Rotation paths and how fast each direction turns (degrees each step)
Each turn is a multiple of 5 degrees from 10 to 175, or 0.
Each row of a path follows its step; steps can be skipped.
Path 1:
step 0: [-0.36  0.58 -0.22 -1.55 -0.42 -0.31  2.79  1.26 -1.41 -0.99  2.11  0.91
  0.95  1.73 -1.51 -1.90  1.38  2.36  0.88 -1.85  1.09 -0.77  0.47 -0.30
  0.48 -2.15 -0.79  2.74 -0.88 -1.73 -1.18 -4.68]
step 1: [ 0.30  0.23 -0.28  0.93 -0.40 -0.12 -0.87  1.42  0.28  0.45 -2.21 -0.35
  1.06  3.03  0.13 -0.44 -2.62  0.32  3.81 -1.17 -3.74  1.33  1.96 -0.61
  3.70  1.27 -0.68 -0.62  0.96 -1.57  0.68 -1.01]
step 2: [ 1.75 -0.35 -1.47 -0.26 -2.25  2.50  3.07  1.85 -1.51  1.08  0.81  0.75
 -1.69 -2.57  1.39  0.12  0.11 -0.89  1.29 -1.98  0.20 -0.13 -0.48  0.78
  0.69  4.02  1.22  1.09  1.40  2.00  0.63 -2.42]
step 3: [ 1.08  3.34 -0.08 -0.72 -0.01  1.78  1.45 -1.78  1.82 -3.26 -0.45 -0.38
  1.18  0.76 -2.92  0.08 -0.61 -0.95  0.73 -2.07  0.11  1.33 -0.01 -0.35
 -0.10  0.47 -1.73 -2.19  3.24  2.98 -0.70  1.31]
step 4: [-1.23  3.24 -0.08  0.90  0.63  1.55  1.75 -0.35 -2.48 -1.44  1.50  0.65
  0.37  0.40  3.35  2.99 -0.08  1.00  2.21  1.19 -0.09 -2.40 -0.78 -0.96
 -2.78  1.97 -0.11 -1.94 -0.70 -1.24  0.24  1.33]
step 5: [ 0.25  0.89  2.19  0.19  0.23  0.48  1.47 -2.10 -2.04  2.28 -0.36 -0.76
  2.10 -0.24 -3.04  2.55  1.39  0.52 -1.86  0.99 -2.89 -0.54 -2.30 -1.16
 -0.04 -1.91 -0.71 -1.66  0.48  1.24  1.80 -3.04]
step 6: [-3.68  1.61 -2.29 -1.60  1.85  3.08  0.87  1.66 -1.25  3.29 -0.37  0.89
 -0.05  2.55  0.76 -1.19  0.96 -0.54  0.03 -1.58 -0.93  1.33 -0.20 -0.47
 -1.01 -2.34 -1.44  1.29 -1.04 -0.91  1.21  1.20]
step 7: [-2.37 -1.01 -0.51  1.15 -0.71  2.07 -2.62 -0.38 -1.17 -0.27 -2.97 -1.60
  1.24 -3.17 -0.02  0.13 -1.86 -1.05 -0.51  1.96 -1.71  0.74 -0.32 -1.74
  1.41  2.15 -2.00  2.54  0.09  0.97  2.08 -0.02]
step 8: [ 0.07  1.10 -3.25  0.27 -0.45 -0.20 -0.92 -0.57  0.68  1.69 -0.16 -0.39
 -1.75 -2.41 -1.01  0.87  1.05 -3.94 -0.85 -1.65  1.84  0.20  1.47  1.25
 -2.48  0.34  1.44 -1.04 -2.02  3.00  2.65  1.27]
step 9: [-1.28  2.46 -2.02  0.38  0.22 -1.59  0.72 -1.44  1.37 -3.38  0.60 -1.21
  1.81 -3.24 -0.68 -2.33  0.57 -0.37 -1.82  2.10  1.25  0.05 -0.40 -2.42
 -2.10 -1.16 -2.12  0.23 -0.82 -1.25 -2.30  0.65]
step 10: [-0.28 -1.60 -0.72  1.87 -0.52 -2.37 -1.22 -1.75  0.73  1.40  1.15 -0.51
 -0.75  1.85  2.33  2.16 -1.00 -1.25  1.06  2.83 -1.70 -0.87  1.41 -1.75
 -0.88 -2.34  0.11 -2.80 -3.78  0.03 -0.66 -0.20]
[ 0.43 -0.46  0.91 -0.04 -0.61  0.18  0.13 -0.48 -0.54  0.93  0.12 -0.34
 -0.45 -1.15 -0.04  0.43 -0.39  0.74  0.47  0.61 -0.29  0.08  0.69  0.27
  0.36  0.79  0.23 -0.68 -1.08  0.02  0.53  0.23] => 125
[-1.01 -0.49 -0.32  0.54  0.51  0.57  0.05  0.30 -0.34 -0.34 -0.37 -0.05
 -0.01 -0.76 -0.32 -0.37  0.14 -0.54 -0.70 -0.14 -0.67 -1.10 -0.58  0.49
  0.25 -0.64 -0.35 -0.70 -1.02  0.35  0.04  0.88] => 25
[-0.09  0.14 -0.04 -0.54  0.09  0.16 -0.06  0.31 -1.12  0.78 -1.17 -0.86
 -0.18  0.51 -0.41  0.38  0.18  0.20  0.31  0.26  0.55 -0.83  0.35 -0.74
  0.62 -0.79  0.59  0.28  0.02 -0.01 -1.09  0.00] => 65
[ 0.63  0.50 -0.38  0.29  0.93 -0.27  0.06 -0.20 -0.29 -0.38  0.58 -0.65
  1.38 -0.62  0.17  0.51 -0.52  0.31  0.69  0.50  0.69  0.00 -0.06  1.07
 -0.55 -0.83  0.31 -0.12 -0.15  0.50 -0.31  0.09] => 70
[-1.01  1.09  0.18 -0.18 -0.07  1.05 -0.93 -0.09  0.27  0.64  0.10  0.13
  0.26 -0.81  0.12  1.15  0.72 -0.11 -0.43  0.25 -0.75  0.42  0.47  0.02
 -0.72 -0.15  0.08  0.21  0.56  0.11 -0.31 -0.04] => 25
[-0.83 -0.09  0.40  0.67 -0.49 -0.07  1.05 -0.62  0.53 -0.06  0.04 -0.25
  0.56  0.46  0.09  0.60  0.02 -0.18 -0.88  0.08  1.14 -0.10  0.15 -0.29
 -0.35  0.57  0.26 -1.30 -0.05 -0.34 -0.86 -0.02] => 65
